Named turns come first, each shown by rows before and after it. Which turns, in which order, take the first row of each pair that follows to the second? Write the first one first, as in the answered first pair.
q_786:
[-14   0 -10  -9  23   3 -27 -10   9 -19  -5  -6  11 -17   3   9 -10   9
  -7  -8 -14] => [-14  -4 -17  -2  17 -11 -19 -14  13 -23  -8  -7  11 -11  -1  10  -4  12
   0  -5 -19]
[ -9 -10  10  -2   0  28  -2  16  -2  12   2  16  -4  -6  11  -7  12 -11
 -19  -8  11] => [-13 -12   4  -9  14  26   0   8  -2  15   1  12  -1 -17  11  -6   8  -8
 -17 -13   7]
[ 12   2   0  -3   1   2 -34   1   7  -8  -2   4   1  13   5  17   2  -6
  -5  -8  -1] => [  8   3   0  -7   7   4 -33  -2   7  -7  -3   2   2   8   6  17  -1  -4
  -5 -10  -2]
q_683:
[-10   1   7  18  -5  11  -2 -13  -4   6 -11   4  -1  -8  -1  -4  -4  -9
 -12   7   0] => [ -7   1   6  20 -13  10  -7  -7  -1   4  -8   8  -4  -2  -2  -4  -1  -9
 -14   7   3]
[  3 -14  -1   8  -4   0   0   5  -3   5   2   9 -11   1   5  -6   5  -5
   4   5  -1] => [  2 -11  -1   3   1   2 -11   9  -3   6   3  11 -11   0   7  -3   2  -5
   5  -1   1]
[ -1   0  -7  -6 -10  -4 -10   0   3   1  -3   6   3   7   2   7   4   1
   5  -4  -3] => [-6  0 -8 -8  0 -1 -8 -5 -2  3 -5  4  4 -4  2  8  0  2  6 -8 -5]
q_394:
[  9 -11  15   5  -7  21   6  -1 -12  14  13   2   2 -15   1 -21  -4  -9
 -19  10  15] => [  6  -1   9 -15  10  25 -22   6  -8  12  14   4  -2 -17   7  -7  -8  -5
 -16  -5  13]
[  8   2   3  13 -17  -4   7   6   5  -3   0   1  -4  15  -3  -5   5   1
  -7  15   5] => [  6   3  10  12 -11   9   9   6  -2   3   2   1   1   4  -1  -8   0  -2
 -15  14   9]
[  0  -6 -11  -3  -3 -10   7  -9 -13 -12   6   0   0  -1   4   3  10  10
   9  -3  -7] => [  1  -7  -6  -1  -3  -6  13 -11 -17 -10   7  -1   1  -6   5  -1   8   8
   5   1  -4]
q_242:
[ -4   2  28  28   6  31  13  -4 -12  10   8  17   7  -1   9  -2   5  -5
 -15  -4  12] => [-17  -1  15  14  32  21  13 -22 -10  10   1   6  10 -21   6   4  -2   1
  -4 -16  -3]
[ -3 -16 -10  11  -5 -13  10 -12  10  -3  -8   1   6   4  -1  12  12   3
  17  14 -18] => [ -1 -14 -10  11  -8 -16   3  -9  11  -5  -8   5   4   9  -2  15  14   0
  15  12 -16]
[ 20   6   9   1 -10  13  -9  14  -9   0   2   2   8 -10   4  -8  -9 -13
  -6   1   6] => [ 13   3   7  -2   3   9   2   5 -13   2  -2  -3  11 -24   4 -12 -13 -10
  -6   2   1]
q_839:
[  9   4  -4  -4   4   2 -39  20   6   6   3   4  -2   8  13   8   3  -3
   7 -14  10] => [ 14   0   1  10 -15   0 -25  22   7   4   7   7  -2  19  10   1  11  -6
   2   0  12]
[  4  -9  -1  17 -10 -16  26 -12   5  -1  -6  -4   1   5  -1  -6   7   3
   9  12  -2] => [ -2 -10   0  11   4 -12  30 -19  -2   3  -7  -8   4  -9  -1  -8   1   2
   6   9  -5]
[  0  22 -21 -21  11 -14 -38   5  17  12 -17   9 -13  14   8  23  -8   6
  10  -6  -1] => [ 12  17 -15   2 -20 -21 -25  12  20   9 -15  15 -14  35   9  15   5   4
   5   9   5]
Pairs:
Each pair is two turns apart.
[ 11  -3  16  10 -16  10  21  -4 -10  -1  14   6   9  -7   3 -13  -5  -5
 -14  11  10] => [  1   8   6 -17  16  15 -10  -3  -7   2  11   4   6 -25   7   4 -16  -1
  -5 -13   3]
q_839 q_394
[ -1  -4 -13   0  -6 -14  -1   5   6  -6 -13  -6  -4   2  -3   3   8   6
  17  -4  -5] => [ -1  -8   4   7  -6   1  22   0 -11   3  -8 -11   2 -12  -1 -12   4   2
   1   6   2]
q_394 q_394
[ -7  13  -4  -3  10  17 -11   2 -22   5  19   1  -3 -12  17  -5   2 -15
  -6  -1  17] => [ -5  14 -28   0  -2 -10 -20   2  -3  -9  10   4 -10  15  12   9  15  -8
  15  -6   6]
q_394 q_394
[ -1  -2 -16   5  -8 -16  -7   0   4 -12  -8  -4  -5  18   0  13   5   5
  10 -10 -12] => [  9   2   2  12 -23   6  -7  16  -5  -7   3   5  -3  21   6   4   4  -2
  -7  -1   2]
q_242 q_786
[ 12  23   1 -23  -9  -8 -31  26  19  10  -1  -5  -7  22  -5  -9  25 -11
  17   3   2] => [ 16  21  18 -16 -17   9 -18  31   6  18   6  -2  -3  17  -4 -23  22 -16
   2  14  13]
q_839 q_786
[ 17  18  11   6 -16  12 -13  16   1  -1   4  19  -4   7   0  -2   3 -16
 -16  31  17] => [ 15  17  14   7 -11  18  -5  14  -4   2   5  20  -1  -1   1  -5  -2 -17
 -20  32  17]
q_394 q_839
[ 21  15  -7 -14  22  22 -32  10   1  -4  10 -19   1 -15   7   9 -20  11
  -4 -11   5] => [ 28  11  13   4   1  34  -9  16  -9   2  18 -15   4 -12   5  -7 -18   4
 -20   5  16]
q_242 q_242
[ -1   9  -6  10 -19 -25  10  -9  -4  -4 -12 -13  19  -9   8  -7 -18  13
  12  21   0] => [ -6  12  -1   0  -4 -16   7 -10 -11   2 -11 -17  22 -25   9  -7 -26  11
   8  16   0]
q_839 q_394
[ -6   6  -5 -13  13   3  -9   0   4   6   1  -3  -4  -9   3   5  -5   4
   1  -8  -4] => [  4  -2  -3   9 -13  -7  11  -1   7   2  -1  -1  -3   9  -2  -5   9   2
   1   8  -1]
q_683 q_683
[ 10   1  14  26 -22   5  21   5  -6   3   3   5   2   3  -3 -10   5  -8
  -9  20  10] => [ -6   1   8   5  15   6  23 -15 -12   8   0  -6   7 -31  -3  -9 -10  -2
  -4   4  -1]
q_786 q_242
[ 1  1  6 -3 12 10 -1  7 -2 11 -4 -2  7 -2  3 -3 -2 14  0 -2  7] => [ 4 -3  8 10 -3  2  7  8  2  8 -5  2  7 10  0 -6  4 12 -2  6  9]
q_683 q_683
[-14  -4 -13  -5  27 -13  13 -27  -3   8  -3 -17   2 -24  -2   0  -8   8
  13 -14 -18] => [  5  -4 -18  18 -22 -32   6  -5  16  -8  -3  -2  -7  27  -4   3  17   6
  17   2 -11]
q_786 q_683
[ -3   2  24  -2  15  28   2   4 -17  10   5  -1   3 -19  12  -9 -17   0
 -15  -4  10] => [  9  -2  24  19 -17  20  10  14  -7   2   5   9  -2  11   9 -13  -1  -3
 -15  10  14]
q_683 q_683
[ -2  -3   1  25 -17   9 -14  31   5   1   1  18  11  21   6  18   6 -16
   1  10   8] => [-19  -2   7   4  24  23 -13  15 -11  12   2   7  22 -22   9  17 -15 -15
  -3  -4   4]
q_786 q_683
[ 12  10   0   1  -5   2 -24  14   4   3   5  14  -4  24   8   4  11 -12
   5  -3  14] => [ 12   9  -6  -2  -5  -4 -25  11   6   1   4  14  -6  26   8   7  13  -9
  11  -4  11]
q_786 q_394
[ 17   3  27   5 -19  28  -8  20  -7   5  14  13   0  12   5  -8  -5 -12
 -16  11  23] => [  5  10  19 -20  13  34 -27  16  -9   8  11   7   0  -8   9   3 -17  -6
 -10 -14  14]
q_394 q_786
[  8 -18   9  27 -25   0  32   8 -11   5   4   0  -6   4   5 -13  -6   0
 -20   7  10] => [ 12  -4  14   7 -18  20  -4  31 -10   6  11  10 -11   5  12  -3  -7  -5
 -23  -4  20]
q_786 q_683
[ -2   0 -24   5  -8 -20  -8  -4  20  -9 -13  -9  -3  26 -14  15   0  20
  10  -4 -10] => [  2   9 -17  -3  -6  -6 -30  13  21  -9  -7  -1  -6  28  -9  19  -1  17
   5  -8  -1]
q_839 q_683
[ 10 -17  -7  18   2 -18  42 -30   6 -10  -6 -13  13 -10   3  -8   1  -3
  21  16 -15] => [ 24 -13  -7  25 -23 -21  23  -7  19 -19  -4   3   4  22   3  -2  13  -7
  23  19  -8]
q_839 q_683
[  4  -4  10  10  -2   2   3  -2 -13  10   7  11  -3  -7  -4   1  -9  -9
  -7  25   4] => [ -4  -8  -3   6  11 -11   7 -14 -10   9   2   4  -1 -13  -8   7 -11  -3
   4  18  -5]
q_242 q_786
[-14   8  -1 -22  35   8  -5  -1   0   9  -1   3   3 -23  -3   6 -16   5
  -4 -10  -9] => [  7  15   7  -6 -10  15 -24  30  11   1   9  21  -7  17  -1   7  -1  -3
 -10   3   7]
q_839 q_242
[ -3 -10  -5   1  -3 -20  19 -10  -8   3  -5 -23  -2  10   0   5   1   9
  -1  -2  -3] => [ -7  -8  -9  -8   6 -19  11 -10  -7   5  -5 -24  -2   7   1   9  -2  10
   2  -9  -6]
q_839 q_839
[ -4   3   4 -13  15  10  -9  -1  -8   7  -1  -1   3 -23  -1   3  -7   5
  -3  -8   6] => [  8  -4   6  13 -21  -1   7   2   1   0  -1   6   0   6  -7  -5  12   3
  -4  11   9]
q_683 q_683
[ -4   2 -11  -4   3 -16 -12   1  16 -11  -9  -6  -2   3  -5  10  13   2
  17 -16  -4] => [  4  -7   5  22 -18 -11  19  -2   6 -10  -5  -4   4   7  -5  -7  16  -3
   7   6   1]
q_839 q_394
